A single turn carries every row of the set below to another of its rows. Some are shown first; where does it send the rows asked next?
Q_199: [ -7   9  -6  -3 -11   9  12   3  -4  -8  -9  -3   4  -4  -7  10  -5   3]
Q_383: [ -6   8  -4  -2 -10   3  15  10  -4 -11  -8   2   8  -6  -7   4   4  10]
Q_640: [-12   6   5  -6  -9  -6  10   4  -7  -4  -7   7   6 -14 -16  11   6   9]
Q_631: [-12   9   0  -6 -11   0   1  -1  -7   8  -6   4  -6  -8  -3   7   7  -3]
Q_932: [-12  13   0  -4  -7   1   3  -3  -7   7   0   7  -1  -7  -4  10   2  -6]
Q_289: [-15  -2   0  -6 -13  -3   1   2  -9   2  -3   2  -7  -6  -3   9   7  -2]
Q_851: [ -9   7  -2  -5  -8  -1  13   5  -2 -12   0   3   8   1  -3   6   0   9]
Q_649: [  2   8  -2  -2 -11   6  12   0  -6 -13  -9  14  -3  -6 -14   7   6   0]
Q_798: [ -1  11   0  -9 -11   2  11  -6  -5 -13  -2  15  -4  -3  -9  11   1   2]
Q_490: [-17   0  -1  -5 -10  -5   4   2 -10  -1   2   0   1  -5  -2  13   5  -4]
Q_940: [-11   2   6  -2 -16   0   2  -6 -13  -2  -6   2 -11 -11  -2   4   5   2]
Q_436: [ -7   7   6   8  -8   5   2  -8 -10   2  -4   8  -5  -6  -6   5   0  -3]
Q_471: [ -7   7   0  -7 -16   3   3  -1 -14   2  -5  -3  -9 -14  -7   4   9   3]
Q_443: [ -3  14   5   4  -5  -3   6   7 -13 -10   2   4   8 -11  -6   8   4  -1]
Q_661: [ -1  11   2  -4  -5   3  10  -2  -4 -10  -1  18   0  -1 -11   4   1   4]
Q_933: [ -8  11   2   1  -6  -3   7   3  -1   0  -6   2  11  -9 -14   6   7   7]
Q_76: [ -8   5   4   3 -12   3   0  -5  -8   5  -7   3  -8  -6  -2   2   5   0]
Q_585: [ -3   5   3  -1  -9   3  13   1  -8 -15  -8  18  -1  -7 -12   3   4   5]
Q_267: [ -5  10   3  -2  -4   2   7  -3  -8  -3  -1   6   1 -11 -22   2   1   8]
Q_615: [ -5   1  -3   1 -14   5  12  -4  -7 -16 -11  10   1  -7 -11   7   5  -5]
Q_186: [ -5   9   1  -3 -16   4   7   2 -17  -2  -6  -3  -4 -18 -10   9   8   3]
Q_97: [ -6   5   0  -4 -11   4   9  -1  -3 -11  -3   1   2   2  -4  15  -6   5]
Q_885: [-14  11   4  -7  -7  -5   9  -8  -7  -7   1   8   4 -12 -14   3   0   6]
Q_894: [ -6   6   1  -9 -12  -2   1  -2 -11   3   0   0  -9  -9  -1   4   8   0]
Q_803: [ -9   3   9   2 -15   2   6  -7 -17  -7  -6   6  -8 -15  -6   8   2   1]
Q_361: [ -6  13   0  -9  -6  -1  11  -1  -2 -10   3  11   4   1  -5   7  -1   6]
Q_573: [ -8  -2   6   1  -6  -2   7   1  -8  -8  -4   7   1  -9 -20   7   2  10]
Q_922: [ -6  10   8   6  -4  -1   7   9 -15 -11  -2   7   3 -12  -7   9  -3   2]
Q_935: [ -7  13   4   4  -2   1   7   8 -15  -8   0   9   3 -12 -10   7  -4  -2]
Q_617: [  3  10  -1  -3 -12   6   8  -6  -4 -10  -6  12   0  -3 -12  11   6  -4]
Q_225: [-11   4   1  -4 -12   0   4   3 -11   6 -10   4  -9 -13  -1   3   6   0]
Q_470: [ -6  12  -5  -4 -10   5  13   3   0  -8  -5   0   5   1  -2   9  -3   6]
Q_224: [ -9  13   3   1  -3  -3   7   6 -15 -11   3   9   5 -13  -8   6  -1  -4]
Q_272: [-10   8  -6  -5 -14   3  17   6  -4 -12 -11   3   5  -7  -4   9   1   4]
Q_801: [-11   6  -7  -5 -15   6  15   1  -8 -13 -13   5   3 -11  -8   8   0  -1]
Q_34: [ -6   1  -4   0 -14   4  15   5  -6 -16 -13   9   1  -7 -10   7   5   1]
Q_244: [ -6   7  -1  -3 -12   3  16   7  -8 -14 -12  11   3 -11 -11   4   5   8]
Q_116: [ -6  10   3   4  -4  -4   6   5 -14 -12   5   6   7 -10  -6   6   2  -3]
Q_376: [-10  -2   1  -3 -11  -1   2   1 -12   3  -6   6 -11 -10  -3   2   7  -3]
Q_465: [ -5  13   8   2  -7  -4   7   9 -14 -11  -1   6   6 -14  -5  11   1   2]
Q_35: [ -7  -1  -2  -1 -12   3   0   3 -11   2  -2  -5  -8  -6  -7   5   9   1]
Q_210: [ -2  11   2 -10 -12   1   8  -6  -4 -10  -2   9   0  -1  -6  17   0   0]
Q_708: [ -7   4   3   0 -12   1   3   2  -9   5  -8  -2  -8 -10   1   2   5   3]
Q_469: [-13   4   5   3  -6  -6   7  -5  -2  -7   0   3   9  -5 -10   2   3   7]
Q_835: [ -8   2   4  -4 -13  -3   2  -1 -10   1  -2  -3  -8  -8   3   4   6   3]
Q_167: [ -4   9   0  -5  -9   2  10  -4  -1 -13   1   7   0   4  -3  10  -4   4]
Q_105: [ -6   0  -2   2 -11   3   4   6 -12  -1  -1  -8   1  -7  -8   9   8   1]
Q_410: [ -5   2   0  -4  -9   1   0   0 -11   4  -1   3 -10  -7  -5   2   9  -3]

Q_922 turns into Q_465
Q_186 turns into Q_105
Now find these:
Q_244 turns into Q_383
Q_35 turns into Q_289
Q_708 turns into Q_835
Q_885 turns into Q_267
Q_615 turns into Q_801
Q_649 turns into Q_34

